In the rows, 128 means zero.
One turn sends every row of this set to another row. A few are shown first. Where does it send the rows asked after them?
J972: [ 97  97 119 111 141 133 115 132 133 160 127 113 139 139 137 118  95  73
 102 110 100 159 152 131 135 126 105 144 122 133 171 123 123 119 116 113
 114 120 140 148 113 145 135]
J509: [112 189 163 135 136 160  90  97 121 102 118 141 107 138 124 128 126 121
 141 151 157 102 142 122 148 149 113 142 123  91 116 112 119 105 135 130
 120 122 114 107 153 159 115]
J565: [142 139 152 135 104 126 112 124  89 124 121 147 116 127 111 118 129  97
  75 111 166 170 124 139 142 153 119 118 125 136 125 134 122 132 172 147
 109 137 157 130 134 131 111]
J221: [ 81 115 112 126 134 113 137 155 110 158 122 156 139 119 117 168 123 129
 126 120  91 152 154 146 134 102 135 145 129 144 129 148  96  98 107 150
 136 113 136 146 118 118 124]
J479: [140 135 153 108 115 141  83 138 144 125 132 100 128 157 135  89 113  81
  98 126 162 120 156 125 121 174 123 127 136 123 147 105 129 120 134 112
 120 152 124 126 152 144 148]
J775: [113 147 192 166 125 100 116 112 133 144 160 117 138 130 122 134 134 128
 108 130 146 132 117 112 154 146 126 126 160 136 147 112 123 126 107 130
 138  96 119 136 179  90 117]
J481: [125 132 117 143 136 144 118 137 175 114  98 133 160 114 144 141  86 122
 152 134 114 120 157 128 148 103 159 119 116 126 105 150 139 144 127 103
 133 154 110 148 100 150 135]
J788: [113 165 107 127 143 143 139 120 127 125 113  97 167 101 118 186 114 145
 131 101 121 111 106 114 131 146 112 153 160 119 143 150 109 177 117 157
 110 143 138 145 134 134 128]
J136: [111 120 123 121 123 109 142 158 115 139 111 156 139  93 113 172 155 148
 130 124 119 147 161 141 111 103 150 147 120 148  93 137  90 128 111 159
 133 129 133 138 139 111 123]
J385: [131 157 129 128 125 149 129 133  89 119 119 121 153 118 116 166 110 114
  88  87 139 140 102 107 134 143  98 148 151 131 139 148 100 164 147 145
 111 156 150 149 120 130 129]
J761: [116 153 117 129 131 157 127 140 177 132 105 113 164 130 155 140 103 126
 168 135 110 115 160 132 144 101 148 134 126 136  99 152 137 129 120 111
 141 153 100 142 111 148 133]
J26: [ 76 100 112 117 140 124 130 139 114 167 122 146 139 121 130 159 122 108
 123 114  89 159 148 138 132 104 107 151 120 141 142 141 105 113  99 139
 124 112 147 148 111 129 123]
J766: [151 136 137 147 153 120 112 134 130 118 129 113 125 144 141 133 145  94
 113 123 129 150 152 180 131 161 131 141  91 136 101 143 142 100 112 143
 116 113  99  96 170 107 116]
J886: [ 86 133 139 117 116 107 133  90 172 159 130 124 126 111 132 109 146 158
 163 159 123 132 138 128 161 143 139 105 132 112 136 100 142 127 118 135
 102  96 119 155 124 143 113]
J732: [109 102 156 170 124  80 113 133 118 127 119 121 106 102 113 149 111 117
 142  99 135 127 114 119 172 121 159 167 134 133 125 118 122 129 128 150
 143 122 140 134 146 119 130]
J787: [162 130 139 129 113  91 133 153 148 100 119 127 148  98 123 148 164 145
 131 126 157 130 133 124 116 151 163 128 131 157  94 139 107 157 122 160
 135 128 121 135 166  96 125]
J656: [ 99 154 106 120 155 145 136 107 137 126 123 100 162  97 121 185 120 167
 150 122 115 116 111 117 135 136 121 148 151 107 139 135 105 171 108 161
 104 128 128 143 135 119 109]
J316: [128 124 155 131 142 120 118 103 135  93 111 131 174 140 116 121 131 113
  91 147 167 139 127 132 132 186  98 110 115 118 146 122 140 159 120 113
  68 106 121 138 140 138 108]
J862: [ 83 134 140 118 120 103 131  94 175 145 135 139 124 117 128  93 147 151
 158 148 140 132 144 117 154 132 140 107 135 113 137  94 140 118 121 125
 113  91 120 146 126 161 119]
J973: [121 123 162 125 136 124 122 115 135 103 123 124 166 152 117 121 139 122
  87 147 172 136 120 129 134 182  87 107 123 113 147 113 129 155 121 118
  73 103 118 136 155 137 110]
J390: [119 183  85  92 129 136 141 117 126 123 144 127 120 157 161 132 158 114
 112 131 120 121 141 130  89 149  91 151 119 125 114 128 109  86 122 155
 125 133 131 120 138 135 131]
J391: [115 192  87  98 121 146 146 123 140 136 130 129 127 158 161 131 149 110
 125 138 115 118 148 125  93 149  83 141 129 129 120 135 101  89 125 146
 131 138 119 128 137 120 130]
J260: [127 132 114 141 152 122 125 145 139  94 110 107 141 152 144 155 118  75
 128 113 139  87 138 127 122 130 106 165 112 135 112 152 122 109  84 109
 147 133 111 112 152 110 145]
J297: [142 129 158 128 106 120 113 128  97 124 126 151 117 139 125 110 127 105
  78 114 165 171 130 148 148 152 125 117 114 132 125 130 120 124 174 150
 109 127 149 131 145 120 109]
J76: [130 105 141 132 139 137 113 134 153  87  93 131 172 105 115 144  92 113
 125 138 147 123 144 136 156 142 137 112 108 124 125 147 143 170 130 102
  94 136 112 150 107 161 124]
J668: [ 93 144 114 114 144 124 140  98 169 142 128 107 157 101 125 157 147 176
 166 135 112 126 125 134 150 145 136 132 155 115 151 119 135 154 103 156
 100 110 123 158 134 142 111]
J877: [161 135 137 134 115  82 147 137 160  95 123 102 141 108 129 134 156 136
 130 127 166 126 129 129 126 162 157 119 129 147 104 138 137 165 127 149
 132 131 129 137 156  82 120]
J691: [ 87 131 156 117 109  96 139 102 165 136 114 148 125 135 138  90 141 129
 153 159 145 128 137 107 148 124 125 112 136 118 133  83 131 103 125 110
 124  99 127 146 120 150 126]
J894: [115 165  83 100 125 126 136 126 108 115 129 123 107 146 145 133 174 113
 115 129 137 121 134 140  97 173  93 162 117 121 124 116 102  94 129 157
 117 131 135 106 130 131 134]
J577: [ 84 157 118 152 141 127 137  85 134  98 121 132 122 139 149 140 116 130
 141 125 128 122  93 129 182 137  88 150 117  92 134 137 140 128 109 120
 110 108 122 124 119 147  96]
J160: [151 127 138 133 116  97 128 160 135 112 105 126 143  92 111 154 166 147
 134 127 149 124 150 126 109 143 162 128 132 146  89 139 103 146 133 165
 127 132 120 141 156  89 134]
J804: [135 129 148 112 117 144  86 135 140 137 127  99 132 149 138  93 111  67
  97 122 152 133 149 117 111 172 123 132 133 129 154 102 131 126 132 101
 124 136 126 134 145 142 151]
J356: [123 181  95 111 131 154 143 131 173 142 132 125 151 143 171 134 115 124
 147 139 110 113 156 118 108 113 127 134 135 121 111 151 110 103 124 125
 161 147 114 133 115 139 137]

J297 turns into J973
J788 turns into J481
J972 turns into J385
Now find these:
J787 turns into J862
J877 turns into J691
J136 turns into J668
J804 turns into J565
J509 turns into J766
J221 turns into J656
J391 turns into J160
J732 turns into J577

One turn sends every row of this set to another row. A few are shown first. Where does it send the rows asked after them?
J186: [105 149 152 153 125 125 139  99 100  87 108 120 128 156 107 122 135 162
 186  87 183 161 190 100 115 110 130 134 117 125 121 116 109 127 135  94
  82 124 114  99 127 106 102 149  99 144 174 150 113]
J664: [101 163 142 139 146 117 112 127 112 111 135 141 134 175 113 128 114 140
 155 127 156 160 146 123 136  36 141 162  87 128 127 112 147 134 107  91
 141 118 152  64 119 105  91 128 147 121 153 119 154]
J73: [116 145 100 140 156 153 109 102 136 101 179 104 129 128 135 124 155 152
  95 111 149  86 125  89 131 120 127 160 129 157 120 102 131 156 109  92
 121 126 131 135  90 127 119 146 159 100 141 108 113]
J496: [112 160 144 151 129 124 145 103 104  84 112 109 135 162 100 129 133 178
 186  86 202 166 171 114  77 110 128 141 124 145 132 105 122 115 140 103
 102 128 128  92 109  89  95 156 101 136 149 140 125]
J305: [169 152 138 178 195 182 135 125 134 104 129 130 138 169 103 121 137 132
 134 114 143 129 165 105 114 120 129 129 108 119 114 119 121 175 132 173
 116 149 129 134  93 108 112 140 135 104 141 110 102]
J674: [110 171 191 164 112 160 150 120 102 114 121 125 150 151 126 146 143 156
 182 110 167 150 198 117 120 136 136 108 106 136 117 128 102 168 142  89
 111 102 137 115 102  93 118 161 123 134 135 134 130]
J675: [108 165 101 136 129 134 116 105 124 104 180  90 144 161 135 102 146 155
 104 113 160  94 105  74 118  91 121 161 134 127 100 107 112 158 113  87
 115 109 122 143  83 122 138 132 159 107 124 117 108]
J282: [131 173 121 150 156 111 106 125 114 111 108 138 109 183 136 118 109 148
 133 106 133 144 132  84 137 105 128 117 111 130 131 138  86 144 144 152
 138 150 142 129  87  94  97  93 109 114 146 154 134]
J345: [129 126 127 138 149 144 124 119 124  74 119 126 123 108 129 130 137 120
 153 113 129 124 108  91 156  90 148  96  67 119 136 106  87 163 136 107
 113 135 129 101 139 114 125 145 158 170 137 102 127]
J453: [121 177 163 181 112 137 140 113 109 105 109 115 147 156 100 145 156 177
 170 125 154 146 189 119  79 131 118 127 113 155 126 117 128 117 120  78
 119 127 145 108 109  91 112 166 108 119 136 145 129]
J519: [117 145 127 151 153 168 137 144 141 103 172  91 126 131 120 110 139 135
 159 125 172 141  75 116 123  93 111 108  95 117 123 116 114 194 150 146
 115 134 129  81 109 109 136 174 129 150 124  94 113]
J376: [195 161 151 149 154 164 112 111 151  92 128 112 133 155 103 149 133 130
 161 141 153 149 146 117  78 123 115 132 105 121  88 124 119 154 131 139
 103 143 122 131  89 109 132 125 123  99 118 107  65]
J831: [100 156 161 147 128 151 156 128 104 108 123 117 131 157 110 118 131 161
 180  91 188 163 179  92 116 112 121 130 120 139 120 130  95 161 141 107
  71 110 112 105 106  89 115 155 109 143 178 153 114]
J484: [185 173 136 158 163 147 112  99 139 102 116 120 125 162 128 154 142 140
 141 135 181 123 156 136 116 148 114 112 117 135 115 115 109 142 127 125
 136 157 107 136  75 113 118  88 132 136 137 114  99]
J328: [110 156 182 153 112 156 146 113  99 129 119 124 126 139 114 135 144 152
 186  98 179 173 188 103 108 111 131 125 109 141 124 130 102 159 154  97
  87  95 129 104  89 103 129 154 113 124 146 151 115]
J149: [127 131 111 145 129 136 115 116 121 108 133 105  93 110  99 114 160 138
 156 117 144 158  70  84  99  61 124 135  90 138 148 103 113 131 140 127
 111 129 142  74  98 130 136 139 134 132 129 123 113]
J259: [127 155 112  88 136 113  92 106 134 104 165 111 117 136 154 151 117 132
 113 119 138 120 109 106 122  75 132 156 101 136 120 121 107 159 134  74
 128 110 122 148  94 108 127 153 137  86 127 146 123]
J368: [153 191 131 159 152 112 118 101 116  96 134 119 132 187 126 130 117 156
 147 126 174 139 139 113  92 114 100 116 114 100  97 132  89 144 136 143
 143 169 111 122  77  94 142  98 106 127 108 129  93]
J983: [113 135 151 122 172 159 119 131 135 107 154 136 113 115 104 146 115 143
 160 128 164 159 162 105 120  71 118 160  88 172 116 125 137 151 107 106
  97 130 142  51 111  86 124 138 151 116 162  99  98]
J489: [107 133 155 145 184 160 131 104 136 106 137 132 130 107 123 140 122 146
 151 120 188 130 196 112 130  83 123 131  89 160 122 127 121 153 120  99
 114 140 141  60 104  94 148 128 162 135 134  74  96]
J34: [100 160 140 167 131 130 124 114 168 136 124  95 134 157 136 113 137 149
 147 156 204 125 171 139 130  67  98 118 116 154 116 147 124 138 129  66
 124 135 148  86  96 106 152 110 132 132 132  94 108]
J764: [162 141 143 147 154 156 102 124 148  96 112 131 113 159 121 139 125 119
 159 115 122 154 145 105 135 115 152 133 101 133 116 125 127 164 145 156
 107 126 158 131 108 116  72 123 113  88 150 116 108]
J145: [114 162  96 142 150 123 139 157 127  86 150 102 124 153 114 110 125 152
 142 132 149 128  65  97 123  81 105 109  92 128 131 116  96 155 118 127
 120 159 117  95 127  80 121 156 131 170 156 124 135]
J703: [148 179 119 151 101 102 106 109 120 102 116 109 114 178 126 133 140 154
 163 128 158 135 120  91 116 115 116 124 125 137 101 127  99 137 129 131
 128 141 145 128  80 107 105  59 106 124 139 131  89]
J884: [ 97 153 142 141 162 143 137 141 109  97 155 144 140 161  91 124 117 150
 156 125 147 144 158  92 127  51 128 168  88 140 106 111 141 153  85 113
 112 127 146  60 126  86 106 137 162 126 169 104 117]
J27: [120 180 153 155 133 131 144 120 111  80 102 116 150 167 104 138 125 182
 167 107 173 151 176 110  76 131 123 125 116 156 129 117 112 110 124  83
 106 137 127 107 117  68  98 166 113 142 148 141 139]
J927: [106 159 110 132 153 143 117 102 106  97 184 113 143 150 139 120 140 152
 101  94 155  96 113  80 130 102 146 159 119 129 118  95 119 168 122 102
 140 111 133 133  81 119 117 142 171 105 116 105 133]
J547: [128 147 110 101 173 125 109  95 143  84 168 106 131 127 145 140 110 141
 104 111 145 106 129 100  95  82 121 151  99 130 113 126 102 156 135  87
 124 136 114 144 103  93 150 176 137  86 109 123 105]
J638: [116 153 105 112 158 105 100  88 143  96 169 102 124 149 161 134 117 134
 107 115 159 103 128 126 131  79 119 146 109 110 116 125 108 162 137  79
 139 136 105 147 110 118 140 161 120  97 127 136 120]
J315: [139 165 119 148 127 132 126 126 129 107 148  86 124 134 110 133 149 149
 158 139 180 144  62 133  74  74 111 114  90 130 140 102 114 148 147 116
 150 141 134  90  88 105 143 152 129 143  94 104 126]
J185: [144 130 130 177 118 147 118 109 141 118 130 101 111 105 111 135 184 120
 154 152 128 128 111 121 121  78 116 112  78 121 132 113 117 156 131 100
 124 138 137 100 115 149 161 151 132 131 122 113  98]
J530: [142 171 133 155 150 160 128 143 145  95 132 107 144 135 128 127 137 135
 131 156 140 115  94 109 127 118 112  83  79 130 127 122  85 154 120  91
 123 146 114 113 118  93 149 158 166 176 122 106 137]
J910: [102 184 144 157 135 116 120 124 145 127 107 111 151 183 132 102 111 149
 136 154 174 137 159 115 118  42 111 119 101 133 119 151 101 120 119  54
 129 127 140  93 103  89 150 118 148 133 122 115 141]
J63: [123 150 103 123 137 142 110  84 145  85 170  86 141 137 149 122 146 148
 117 106 184  93 112  96 119 114 135 155 132 144 106  98 122 151 128  78
 116 112 129 140  83 127 124 131 159 110 112  90 102]
J700: [106 182 140 136 120 122 124 138 129 117 121 110 152 191 120 113 112 150
 158 138 183 152 122 117 110  36 133 145 103 145 118 122 126 130 115  74
 131 100 156  85  99  87 104 106 159 132 131 103 151]
J874: [116 145 115 100 141 116 102 104 137  80 189 108 128 135 142 147 118 137
 128 118 129 112 117 108 114  81 126 162 100 125  99 116 128 176 124  95
 128 123 134 136 116 105 125 174 123  75 120 122 100]
J913: [137 158 129 155 138 138 128 128 114  96 119 124 129 177 107 106 121 148
 156  95 131 146 124  63 104  87 149 136 112 122 108 124 102 167 144 178
 114 123 168 125  88  96  94 106 120  95 122 114 102]
J470: [108 183 178 173 111 152 152 132 114 117 138 109 152 167 113 144 141 172
 179 123 171 154 182 130  91 134 111 119 113 144 117 131 124 158 135  97
 122 118 145 107 102  82 112 179 102 118 130 138 130]
J398: [129 153 116 168 115 106 102  97 119  76 125 115 123 133 122 128 162 136
 153 139 129 122  96 113 138  92 128 106  84 111 132  95 113 119 113  86
 146 151 134  92 134 138 123 130 138 164 121 110 131]
J324: [ 99 150 158 144 155 141 124 111 164 102 143 107 142 134 141 127 108 147
 165 142 204 131 179 131 125  84 103 118 100 144  95 147 117 161 133  83
 112 138 144  67 111  85 158 132 130 135 115  68  85]

J703 turns into J368
J149 turns into J145
J638 turns into J63
Now find these:
J910 turns into J34
J453 turns into J470

One turn sends every row of this set to another row. A few are shown first. Where does it send the rows asked after them?
J192: [102 105 112 126 159 111 131 179 108 103  93 134  81 143 149 128 150 130
 133 109 106 165 167 119]
J603: [135 148  76 101 175  88 185 149 110 109 129 106  84 108 170  96 133 156
 144  81  64 132 167  82]
J70: [154 100  96  90 155 131 102  90 124  89  98 112 104 140 177  62 148 129
 136  96 104 171 127 114]
J677: [100  98  94 114 166  99 128 188 113  78  99 135  82 153 148 129 141 137
 122 122 107 158 155 111]
J262: [143 119  87  91 141 120 156 133 135 125 136 123  76 105 172  97 145 129
 110 102 101  67 148 106]
J79: [120 116  92  76 134  96  73 154 126  82 121  94  74 147 174 100 146 121
 132 129  81 129 162 119]
J487: [143 116 106  85 174 119 183 135 111  80 104 109  86 121 168 106 151 139
 181  70 124 108 165 115]
J412: [149 130 100 110 166 112 148  92 111  74 149 132  89 102 190 124 142 153
 130  90 131 118 154  81]
J222: [104 100 110 109 150 101 133 175  96  97  85 139  87 144 147 122 151 154
 123 113 114 167 156 111]
J533: [139 110 109  84 164 120 177 126 119  86 116 117  91 134 176  95 145 144
 185  66 122 100 155 113]
J640: [153 122  91  90 144 122 167 130 133 115 132 113  76  95 167 107 149 131
  91  97 102  80 143 112]
J403: [162 115  58 109 180 118 141 150 156  84 124 105 107 126 184 106 140 165
 134  63  78  83 151  83]
J407: [116 102  93  90 149  97  84 162 135  94 117  77  61 140 179  99 150 125
 127 114  67 134 159 130]
J329: [127 126  84 107 127 143 135 145 118  73 142 110 130 144 140 128 163 176
  85 127  90 141 167 119]
J30: [125  97  49 117 190 148 157 125 128  73 122  96 121 148 166  78 142 159
 132 110  73 179 149 125]
J184: [140 139 108 113 170 118 153 101 126  67 150 141  93 110 182 123 136 161
 125  98 125 108 144  76]
J20: [138 124  86 101 132 129 143 149 124  72 127 122 133 164 124 123 157 182
  94 120 108 148 154 120]
J989: [145  99  72  77 154 114 105  98 119  95 100 115  98 147 177  53 137 141
 142 116 108 165 130 118]
J21: [126 100  46 106 166 144 153 116 140  74 143  92 115 163 163  87 136 155
 126 112  71 164 151 143]
J899: [133 112 104  91 135 107  71 156 132 103 117  86  76 141 173 100 156 115
 131 103  70 135 162 123]
J676: [127 117  60 118 174 158 153 117 139  72 127  93 121 146 162  89 142 148
 129 102  55 176 156 128]
J8: [156 106  98  74 147 125  96  94 121  85 106  99 105 140 172  60 153 148
 134 115 114 156 130 120]
J408: [140 137  93 116 125 148 140 143 123  88 119 126 131 143 129 128 159 169
  87 121  97 150 164 117]
J468: [168 118  52 107 176 115 131 155 143  89 119  97 101 109 185 115 146 155
 131  69  83  86 166  89]
J155: [123 156  84 101 177  92 180 155 115 106 126 119  83 111 166  92 130 157
 155  96  71 118 165  78]

J184 turns into J262
J70 turns into J408
J79 turns into J21
Now find these:
J329 turns into J407
J412 turns into J640

